Each row has a name. Each piece below is followed by the name of the row it came from, unless a question asks for something else. Each question is about the rows just above it. Places in a row count from 0.

U: [ 78 103 108 104]
Y: [123 109 145 113]
T: [122 169 159 102]
K: [121 198 129  74]
G: [123 198 129  74]
H: [122 123 145 110]
E: [124 158 141  90]
M: [123 109 145  73]
S: [103 165 171 109]
Count the entries of [103 165 171]:
3
How many entries does [123 198] have?
2
One entry of Y was changed: [123 110 145 113]. Where, and from what?
1, [109]
How many entries does [123 109 145  73] have?
4
Row and place of [165] in the named rows:
S, 1
[141] is at row and place
E, 2

R: [103 111 116 141 149 137 121 100 116  98 138 119 125 159 143 124 134]
Q: [127 158 113 109 128 142 132 139 138 105 111 122 120 152 130 122 142]
C: [113 132 151 163 116 142 152 160  90 135 120 117 146 102 111 173 129]
P: [104  99 138 130 164 124 183 137 129 162 110 111 138 125  98 119 121]
V: [136 123 120 120 130 129 111 110 141 125 139 131 122 137 138 113 126]
A: [131 100 126 117 148 131 130 111 143 142 134 125 127 133 128 105 121]
Where do [131 100 126 117 148 131 130 111 143 142 134 125 127 133 128 105 121] appear?
A
Where in the named rows is [123]?
V, 1
Where in the named rows is [102]?
C, 13
Number of entries in [103 111 116 141 149 137 121 100]:
8
Number of entries in [127 158 113 109 128 142 132 139]:
8

B: [138 119 130 128 124 122 134 117 129 113  90 118 111 134 109 112 107 114
 161]
Z: [138 122 134 118 138 142 137 142 139 107  98 122 147 167 144 148 141 110
 163]
J: [150  85 161 113 131 138  99 142 110 116 121  88 139 134 108 140 125  92
 140]
L: [140 105 138 111 123 107 138  96 122 109  95 105  82  96 128  83  66  93
 139]
Row and place of [66] in the named rows:
L, 16
The row with [138 119 130 128 124 122 134 117 129 113  90 118 111 134 109 112 107 114
 161] is
B
[147] is at row and place
Z, 12
Row and place of [83] in the named rows:
L, 15
How many entries does [138 122 134 118 138 142 137 142 139 107] have?
10

D: [116  92  83 118 128 148 128 151  68 128 114 120 145]
N: [117 141 154 109 128 147 128  90 162 128 114 110 147]
X: [147 160 162 161 128 162 128 121 171 128 147 156 151]
F: [132 126 113 144 128 107 128 152 132 129 144 140 104]
W: [133 131 119 133 128 106 128 141 118 128 136 132 108]
One entry of F was changed: [132 126 113 144 128 107 128 152 132 129 143 140 104]. Where, and from what?
10, [144]
Row and place of [171] in the named rows:
X, 8
How many entries does [132 126 113 144 128 107 128] have?
7
Where does [133 126 113 144 128 107 128 152 132 129 144 140 104] differ from F, and what was there?
0, [132]

sapo: [118 135 115 123 131 122 147 124 134]
karu: [122 158 133 100  93 111 132 127 130]
fedub: [156 107 145 151 136 122 120 143 134]
petuz: [132 130 105 159 197 130 100  92 132]
Duf: [133 134 131 130 117 125 134 127 132]
Siriv: [130 129 129 118 128 106 132 130 133]
How many entries does [130 129 129 118 128 106 132 130 133] have?
9
Row and place of [105] in the named rows:
petuz, 2
One entry of petuz was changed: [132 130 105 159 197 130 100  91 132]. Where, and from what?
7, [92]

Gego: [125 122 124 126 131 142 122 118 109 139 130 127 128 136 122 126 121 130
 140 126 140 140 129 109 109 138 125 120 126 129 119]
volol: [ 97  94  98 131 129  73 102 122 119  82 137 135 134 106 113 131 117 132
  88 133  86  89 141 122 123  90 118 100 131 129 123]
relis: [118 120 120  97 104 156 124 137 144 151 124  93 126 138 123 103 133  99
 144 115 149 151 120 141 141 147 139 119 124 125 138]
Tiga: [168 162 159 114 114 153 156 122 116 151 149 111 146 141 146 116 138 114
 147 123 148 147 158 118 119 145 137 160 138 141 123]
lurag: [109 112 114 123 118 159 118 146 165 155 145 125 139 139 120 122 125 117
 151 122 151 153 156 157 154 153 127 111 138 140 142]
Row and place of [113] in the named rows:
volol, 14
Changed lurag: [109 112 114 123 118 159 118 146 165 155 145 125 139 139 119 122 125 117
 151 122 151 153 156 157 154 153 127 111 138 140 142]. Place and old value:
14, [120]
Count the entries of [125 122 124 126 131 142 122]:
7
How many entries does [109 112 114 123 118 159 118 146 165] have?
9
[99] is at row and place
relis, 17
How many entries does [109 112 114 123 118 159 118 146 165 155 145 125 139 139 120 122 125] have?
17
Which row holds [125 122 124 126 131 142 122 118 109 139 130 127 128 136 122 126 121 130
 140 126 140 140 129 109 109 138 125 120 126 129 119]?
Gego

Zufun: [129 139 132 129 123 129 132 132 123 139 119 119 130 130 124 125 129 129
 130 122 166 137 133 140 122 128 121 123 127 134 130 133 126 136 124 125
 119 128 132 133 125 138 113 139]
fezi: [122 143 131 126 123 124 132 128 116 120 124 124 144 127 140 130 129 125
 110 127 116 119 133 142 120 114 128 123 127 108 117 126 131 135 128 125
 117 128 112 125 123 113 134 119]
zof: [122 145 133 126 123 123 132 128 116 120 127 126 147 127 137 125 129 122
 109 123 116 119 132 144 121 114 128 123 127 112 117 126 131 135 131 125
 117 128 110 125 123 106 123 120]
Buza: [120 169 123 113 123 117 136 126 112  82 111 119 126 118 124 113 157 126
 161 126 122 163 173 159 127  99 131 118 128 176 102  98 126 121 118 125
 104 116 118  87 110 146 110 120]
bevaf: [117 171 114 113 123 114 142 128 109  87 112 115 127 118 121 108 158 127
 157 123 116 167 180 162 127  96 131 123 133 177 108  97 126 129 133 122
 101 119 118  81 108 147 116 120]
gazom: [134 126 135 126 123 129 138 128 116 129 129 119 130 132 124 125 129 126
 130 113 116 137 131 135 125 130 128 123 127 133 127 139 122 145 122 126
 117 129 130 125 121 125 123 122]
[167] is at row and place
bevaf, 21
Count the entries of [117 171 114 113 123 114 142 128 109  87 112 115 127 118 121 108 158 127
 157 123 116 167 180 162 127  96 131 123 133 177]:
30
Number of entries in [122 145 133 126 123 123 132 128 116 120 127 126 147 127 137 125 129 122
 109 123 116 119 132 144 121 114 128 123 127 112 117 126 131 135 131 125
 117 128 110 125 123 106 123 120]:
44
Number of entries in [122 143 131 126 123 124 132 128 116 120 124 124 144 127 140 130 129 125
 110 127 116 119 133 142 120 114 128 123 127 108 117 126 131 135 128 125
 117 128 112 125 123 113 134 119]:
44
One entry of fezi was changed: [122 143 131 126 123 124 132 128 116 119 124 124 144 127 140 130 129 125
 110 127 116 119 133 142 120 114 128 123 127 108 117 126 131 135 128 125
 117 128 112 125 123 113 134 119]. Where, and from what?
9, [120]
How many entries does [117 171 114 113 123 114 142 128 109  87 112 115 127 118 121 108 158 127
 157 123 116 167 180 162 127  96 131 123 133 177 108  97 126 129 133 122
 101 119 118  81 108 147 116 120] have?
44

fefe: [105 105 109 136 152]
Pumut: [142 152 111 105 110]
boraf: [135  97 134 143 120]
gisap: [105 105 109 156 152]
Tir: [110  69 108 156 136]
Changed boraf: [135  97 133 143 120]. Place and old value:
2, [134]
The row with [105 105 109 156 152] is
gisap
How many entries does [142 152 111 105] have?
4
How many entries does [105 105] have?
2
One entry of fefe was changed: [104 105 109 136 152]. Where, and from what?
0, [105]
How many entries does [105 105 109] have?
3
How many entries does [105 105 109 156] have?
4

kogu: [154 123 165 128]
kib: [164 102  89 128]
molig: [ 83 181  56 128]
kineg: [102 146 196 128]
gugom: [152 135 163 128]
fira: [138 104 176 129]
monop: [104 101 133 128]
zir: [152 120 135 127]
baz: [ 84 165  68 128]
Where does [104 101 132 128] differ from monop, and what was there?
2, [133]
Row and place of [164] in the named rows:
kib, 0
One entry of zir was changed: [152 120 135 126]. Where, and from what?
3, [127]
One entry of fira was changed: [138 104 177 129]. Where, and from what?
2, [176]
Where does [153 120 135 127] differ from zir, and what was there?
0, [152]
Row and place of [127] in the named rows:
zir, 3
Where does [ 83 165  68 128] differ from baz, and what was there?
0, [84]

kugag: [128 127 152 151 192 122 103]
kemeb: [128 127 152 129  85 128 154]
kadas: [128 127 110 129  85 128 154]
Row and place of [103] in the named rows:
kugag, 6
Where does [128 127 152 151 192 122 104] differ from kugag, and what was there?
6, [103]

Rudot: [132 137 117 135  95 121 135 133 133 116 106 119 129 133 122 113 144 102
 132 141 121 117 120 128 132 115 142 123 111 135 133 137 137 138]
gitu: [126 154 130 143 156 129 128 127 132 114 120 126 126 124 134 125 132 115
 120 110 162 153 110 121 121 143 128 117 118 150 140 143 113 154]
kis: [131 135 117 132 102 124 130 132 132 118 112 120 130 133 124 117 139 111
 131 135 124 121 122 126 132 116 138 126 116 133 130 136 136 132]
zomi: [128 132 119 128 113 129 127 129 130 122 123 127 130 132 125 124 128 121
 130 126 131 125 124 125 130 118 132 127 126 129 130 132 131 127]
suro: [126 155 131 147 162 129 128 125 133 115 118 125 126 125 136 125 124 112
 119 106 167 158 111 122 120 144 128 115 117 159 138 146 112 154]
zol: [128 132 119 128 113 129 127 129 130 122 123 127 130 132 125 124 128 121
 130 128 131 125 124 125 130 118 132 127 126 129 130 132 131 127]
Gubig: [138 144 112 147  80 107 143 139 132 105  87 105 126 138 130  90 170  72
 134 163 105 107 119 131 134 103 130 119  86 141 133 150 147 156]
Gem: [126 161 130 146 163 129 128 126 134 116 120 125 124 126 137 123 124 110
 119 107 170 158 110 121 121 145 127 115 117 157 138 146 114 152]
godek: [138 144 112 147  80 107 143 139 137 105  87 105 126 138 116  90 170  72
 134 163 105 107 119 131 134 103 157 119  86 141 133 150 147 156]
kober: [128 132 119 121 113 129 127 129 130 122 123 127 130 132 129 124 128 121
 127 126 131 125 124 125 130 118 132 127 140 129 130 132 131 127]
Where does [138 144 112 147  80 107 143 139 132 105  87 105 126 138 130  90 170  72
 134 164 105 107 119 131 134 103 130 119  86 141 133 150 147 156] differ from Gubig, and what was there?
19, [163]
Where do [128 132 119 121 113 129 127 129 130 122 123 127 130 132 129 124 128 121
 127 126 131 125 124 125 130 118 132 127 140 129 130 132 131 127] appear?
kober
How many entries does [126 161 130 146 163 129 128 126 134 116 120 125 124 126 137 123 124 110
 119 107 170 158 110 121 121 145 127 115 117 157 138 146 114] have?
33
Where do [132 137 117 135  95 121 135 133 133 116 106 119 129 133 122 113 144 102
 132 141 121 117 120 128 132 115 142 123 111 135 133 137 137 138] appear?
Rudot
which: [126 161 130 146 163 129 128 126 134 116 120 125 124 126 137 123 124 110
 119 107 170 158 110 121 121 145 127 115 117 157 138 146 114 152]
Gem
Number of entries in [131 135 117 132 102 124 130 132 132 118 112 120 130 133 124 117 139 111
 131 135 124 121 122 126 132 116 138 126 116 133]:
30

teru: [133 101 114  93 136 152 137  63]
Getu: [148  93 118  90 147 135 149  66]
nesi: [ 84 150 113 136  92 181  94 113]
Changed Getu: [148  92 118  90 147 135 149  66]. Place and old value:
1, [93]
Where in the named rows is [150]?
nesi, 1
[66] is at row and place
Getu, 7
Changed teru: [133 102 114  93 136 152 137  63]. Place and old value:
1, [101]

tas: [ 97 104 150  99 135 152 119 155 117 154 137 104 154 121 131 154 121 129
 141]
Dum: [113  94 124  88 118 164  77 146  77 162 162  92 150  80  89 155  79  90
 124]
Rel: [135  89 138  97 158 117 117 115 124 124 155 147 143 127 104 113 128 141
 157]
panor: [ 96 109 153 106 138 143 153 152 130 146 127 111 150 134 142 148 134 139
 143]
fepa: [ 86  97 155  90 135 156 117 161 114 159 136  96 160 118 131 160 118 127
 142]
tudis: [158 146  92 151 110 100 122  92 124  96 117 144  93 119 110  95 119 113
 104]
Dagul: [108  90 122  82 113 170  68 149  67 167 165  84 152  71  83 160  69  82
 120]
Duvif: [ 97 104 150  99 135 152 119 155 117 154 137 104 154 121 131 154 127 127
 128]
Vifaz: [ 86  97 155  90 135 156 117 161 114 159 136  96 159 120 132 159 120 128
 143]
Which row holds [ 86  97 155  90 135 156 117 161 114 159 136  96 160 118 131 160 118 127
 142]?
fepa
How many entries does [97] have?
1
Count the entries of [ 97 104 150]:
3
How many entries does [113  94 124  88 118 164  77 146  77 162 162  92 150  80  89 155  79] have?
17

dazo: [128 128 128 128 128 128 128]
Voz: [141 143 148 132 110 150 110]
molu: [ 87 106  76 169 174  58 165]
Ruvu: [ 74 131 198 119 127 169 102]
Benuz: [190  73 110  83 136 171 138]
sopu: [147 151 143  96 105 151 106]
farir: [ 98 113  82 155 160  73 151]
Row and place of [113] in the named rows:
farir, 1
Changed sopu: [147 151 143  96 105 150 106]. Place and old value:
5, [151]
Where in the named rows is [82]?
farir, 2
Number of entries in [190  73 110  83]:
4
[131] is at row and place
Ruvu, 1
Count the entries of [ 87 106  76 169 174]:
5

mig: [ 98  74 137  82  78 126]
fef: [131 106 124  89 108 113]
kasi: [131 118 128 123 124 129]
nul: [143  73 138 102 109 137]
sima: [105  81 134  80 119 127]
Tege: [121 120 128 118 112 128]
Row and place of [89] in the named rows:
fef, 3
Count the entries of [131 118 128 123 124]:
5
Row and place of [123] in the named rows:
kasi, 3
Where in the named rows is [112]?
Tege, 4

telu: [143 150 173 111 102 111 100 140 180]
ripa: [101 161 153 116  82  75 119 109 164]
luk: [148 162 199 110  95 138  91 101 170]
[109] is at row and place
ripa, 7
How many entries does [148 162 199] have?
3
One entry of luk was changed: [148 162 199 110  94 138  91 101 170]. Where, and from what?
4, [95]
Where does [101 161 154 116  82  75 119 109 164] differ from ripa, and what was there?
2, [153]
How many entries does [148 162] have?
2
Where does [100 161 153 116  82  75 119 109 164] differ from ripa, and what was there?
0, [101]

viku: [171  88 141 155 174 175 149 105  70  63  83 108 118]
papo: [128 169 187 176 153 141 151 170 177 157 116  76  62]
kot: [177 154 112  74  62  79 105 118 133  89  64  68  93]
fuz: [141 147 168 177 162 123  81  62  73  99 117 113  96]
Veset: [171 148 141 155  95 175 149 105  70  63  83 108 118]
vaful: [114 116 101  88  97 132 174 198 191 163 139 133 147]
zubik: [ 75 102 117 112  94  88 108 149 187 199 182 152 133]
vuteb: [ 69  64  85 110 118 106  90  93 123 165 196 196 171]
Nez: [177 154 112  74  62  79 105 118 109  92  90 114 155]
narop: [177 154 112  74  62  79 105 118 146 132 141 155 154]
gak: [129  87  63  70  95 115 115  99  87 101 139 179 199]
Count the entries of [141 147 168 177 162 123  81  62  73  99 117 113]:
12
Row and place of [89] in the named rows:
kot, 9
Number of entries in [114 116 101  88  97 132 174]:
7
Count the entries of [177 154 112  74  62  79 105 118 146 132 141 155 154]:
13
Where does [ 75 102 117 112  94  88 107 149 187 199 182 152 133] differ from zubik, and what was there?
6, [108]

